M: rows in 4 groups, each row roughly a mix of its group's directions
M (124 x 10)
[[ 38  53  26  20  65  -4 -10  -6 -14 -21]
 [ 20 -16 -33 -17   5  71 -54 -16  -7  -4]
 [-34  16  -1 -15  18  43 -66  -5  -1 -46]
 [ 80 -25   5  34   5 -19  -9  -9  29 -28]
 [ 31  -6 -53  27 -30  49 -29 -14   0 -39]
 [ -9  23  19   4  -6  11 -41  83 -21  16]
 [ 37 -30   8 -38  45  -9  29  35 -29 -39]
 [ 53  14 -19 -19  34 -39  50  -2  36 -13]
 [ 14 -22 -50 -18  50  10 -13   0  -5 -64]
 [-22  -5 -14  28 -63 -25   6  12  45  46]
 [ 48  -2 -29 -43  24 -28  45 -18  40  -5]
 [ 22 -38  -8 -60 -25  -8  19  58 -16  14]
 [-30 -36  18  55   6  -2  36 -53 -23 -12]
 [ -8 -35  11 -25 -44 -38  41  53  -4 -22]
 [-27 -11   1  43  37 -21  46  39 -23  41]
 [-14   1  72 -26  57 -26  18  -8  -3   0]
 [ 27  59   6  28  62  -4 -19 -26 -18 -11]
 [-36   4  14   5   6 -60  56  -5  34  27]
 [-22   1  28  34 -42  14  11   1  22  73]
 [-23 -64  -8  40 -26  -8  51 -26 -10  -6]
 [-42 -38  32  22  19  20  -3 -63  -7 -30]
 [-44 -29   4  15 -29  -5  44  39  -6 -55]
 [-11 -44   8  -2  26   2  39 -74   8 -23]
 [ 51   3 -28   7  16 -46  64   4  19  -7]
 [-50  -5 -13  26 -32  47  -8 -19  28  51]
 [-13 -32  -7 -60 -19  37 -58   8  18   3]
 [-22 -30  23  12  15   1  29 -84   4 -11]
 [ 24  10   0   0  39  26 -30 -76   9  27]
 [-55 -18 -25  15 -16  23  23  47  29  43]
 [  5  -5  16  63  13 -35   7  16  -6  66]
 [-21   6  35  73 -22 -20  22  -2 -35  27]
 [ -6   3 -23  57 -52 -41  41  17   8 -16]
 [  5 -12   4  57  10 -24   7   4 -21  76]
 [ 14 -11  14   3  -2  43 -75  17 -41 -18]
 [ 55  11 -23  -4  -1 -52  28  -4  54 -15]
 [ 12   5   3   7  -9  -9  42  55 -44  57]
 [  6 -19  19 -69  43  18  -8  12  -5  49]
 [ 16  25  21  16  60  25 -23 -61  -3 -17]
 [-46  31 -28 -36  39  -9 -42   4 -42  -8]
 [-15  -9 -28  -7 -55 -24  21  66  12  26]
 [  2  12 -10 -64  -4  19  -2 -69  23  19]
 [ 13   0 -37  -5  51   1  43 -41   4 -51]
 [-29 -29 -36  47 -45   6  47  -4   2  29]
 [ -8  58   3 -10 -26  14 -61  43  -3  19]
 [-61  -8  10  60  -8  19   6 -15  -1 -47]
 [-47   1  -4  52 -13  14   7  -5   7  71]
 [ 28   4  37 -46  37  38 -26  17 -48   0]
 [-21 -73  13 -20  -6  20  13 -16 -44 -35]
 [  0  14  -2 -57 -27  28 -16 -16  25 -65]
 [-10  41 -13  23  25  26 -49 -61  10  18]
 [-46  -5  26  45  24  28 -33  17 -37 -38]
 [  8  -7  22  -7  49  26 -22 -70 -25 -26]
 [-40  -8  12  32  18  21 -48 -22   3 -63]
 [  1  50   5  32  35  21 -45 -51  18  11]
 [  2  27 -25  58 -31  11 -22 -27   5 -57]
 [-11  14  28   0  -1  12 -40  82 -23  16]
 [ 19 -13 -15 -57 -25  41  -7 -45  -7 -45]
 [ -2 -18   4 -72 -21  27  -3 -13  -4  59]
 [ -2 -44 -22  -4 -46  61  16 -18  33  20]
 [-25  -6 -37  45 -23   4   7 -34 -19  65]
 [  4  35 -29  -4  18  34 -37 -59  32 -30]
 [ -6 -22 -30 -13 -25  35 -30 -29  27  66]
 [-43 -50 -15 -14 -68   4  -2  -1  21  22]
 [-31  14  12  79  -5  -1  16 -16  15  46]
 [-10  18 -51  28 -15  -8   3 -47  59 -24]
 [ 15 -34  19 -64  50  21 -29   6   9  26]
 [ 35  -3  59  29  17 -42  30  34  -5  25]
 [ 35   2  12 -25 -13 -41  38  71   3   0]
 [ 43  11  -3 -39  28 -34 -15   1 -23 -65]
 [ 49  35  25   8  70  -2   1 -11 -23 -23]
 [ 20  -5 -68  22 -55  33  12  16 -15   8]
 [-46   5   7  34 -42  33   3 -15  26  57]
 [ 15 -24 -30   8  71 -25   9  13 -50 -12]
 [-25 -16  22  11  35  26 -29  67 -30 -27]
 [ -8   8 -26  59 -49 -40  37   6  15 -21]
 [ 13  42  29  14  58  -4   6 -10 -11 -61]
 [ -8  34 -30  46 -42 -49  24  -3  28 -26]
 [ -1  -5  57 -39  26   2  -5  37 -48  34]
 [ 11 -43  -8 -50   0   6  50 -43   1  38]
 [ -7  23   7 -53 -40  23 -18  -5  37 -55]
 [-12  32   6  13 -39   7 -66  55  -2  12]
 [ 16  13 -10  -1  39  26 -28 -81   1  16]
 [-42 -67  -2 -22 -51   8  16  12 -15 -17]
 [  1   8 -46  58 -39  11  -9 -28  22 -43]
 [ 24 -20 -58  32 -30  41 -26 -16  16 -35]
 [ 28   3 -26 -26  18  51 -63 -25  11 -22]
 [-23  23  52  21  -3 -66  34  23 -11  -6]
 [ 26 -19 -12   1  43 -25  69 -36  14 -23]
 [-20  41  67  31 -22 -21  14  22  31  19]
 [-39  32  21  62   6   8 -29 -44  21 -18]
 [ 51  35  13   9  73   6  -3 -16 -22 -10]
 [ 18 -38  -8 -30  22  -4  72 -39  -3  22]
 [-19 -71 -15 -22 -52  -4  28 -19   4  19]
 [  6  28 -40  53 -41 -14  26 -17  15 -45]
 [  1  -3  10  55  12 -24   4 -14 -34  72]
 [-54 -12 -23  42   1  15  24  16   0  63]
 [ 22 -30  32 -63  39   5 -21  33 -13  27]
 [ 61  27  -1 -38  18 -22 -20 -21  13  51]
 [ -7  12 -10  22 -56 -37  13  26  49  43]
 [-21   9 -39  64 -38   3  -2 -36  26 -29]
 [-60  -8 -36  19  -3  49 -11 -27  -2  43]
 [ 24  -6 -31 -50 -10  26 -43 -41  -3 -44]
 [-32  30  59  35 -16 -13  26  31  32  26]
 [-49 -66  -6  -9 -55  11  15   5  -2 -11]
 [-21 -25 -66 -16  52   7 -13   5 -41  -2]
 [-30  -9  13  43 -29  13  22   7  15  75]
 [-14   8 -17  46   2 -18  -4 -36 -43  65]
 [ 33 -18 -45 -10   0  67 -41 -17   2 -18]
 [ -5  15  -9  -1   0  17 -43  86 -24  -4]
 [ 45   7  33 -52 -12 -17  13  12   2 -62]
 [  9 -39 -11 -60  -2  15  39 -34  -4  45]
 [-38  -9   5  43 -24  20  18   4  16  73]
 [ -5  38  76  25 -25 -16   4  11  30  23]
 [ 23 -11 -35  19 -12  49 -62 -17   3 -38]
 [  9   8 -17  50  32 -26  27 -29  15 -63]
 [  4 -32  41 -51  43  25 -27  17 -23  31]
 [ 35  33  -7 -11  29  -1 -33 -67  16  35]
 [ 16  -8  32 -51  45  42 -43   0 -26   8]
 [  0 -30 -12 -25 -49 -27  30  66   3  16]
 [ 35  -9 -24 -44  14 -14  63 -38  13  24]
 [ 14  -6  49 -32  44  35 -49  -2 -30 -14]
 [-10 -32   7 -28 -24  -4  36  73 -10 -31]
 [  3 -30  -1 -49  -9  53 -36 -17  29  41]
 [-29  11  -1  79  -2 -31  26  -9 -24 -30]]

one row of each group, then the others: which group is each in?
[ -8 -57   2 -35  17  41  19  16 -43 -38] | (10)
[-39  43  46 -17 -41  22 -18 -31   0  33] | (74)
[-11 -30 -16  40 -51 -12  50  35 -22  25] | (117)
[-33  -6  17  37  30  22 -21  53 -44 -30] | (96)

[-48   6 -28  60  -4  12 -13 -19   9  54] | (74)
[-62 -36 -10  15 -49  -5  23  21 -14 -36] | (10)
[-58 -10  28  17  -6  46 -25 -15 -52  13] | (96)
[ 19  44  25  21  -7  32 -15   0 -61 -45] | (117)
[ 24   2  20  38 -59   6  -7 -39  27  46] | (74)
[ -1  42  10  -1 -44  -2 -64  44  11  22] | (96)
[ 15 -11 -48  33 -32  53 -44 -15  -4 -27] | (117)
[ 26 -25  14  -4  15  62 -54  -4 -32 -29] | (117)
[ 24  20 -24 -57  41   7 -23  17  34 -42] | (96)
[-57 -22 -24  27 -36  16  -7 -58  19   6] | (10)
[ -2  -4   8 -13 -35 -32  33  81   5 -15] | (10)
[-20  -5  30 -40  25 -30  46  17  -1  58] | (117)
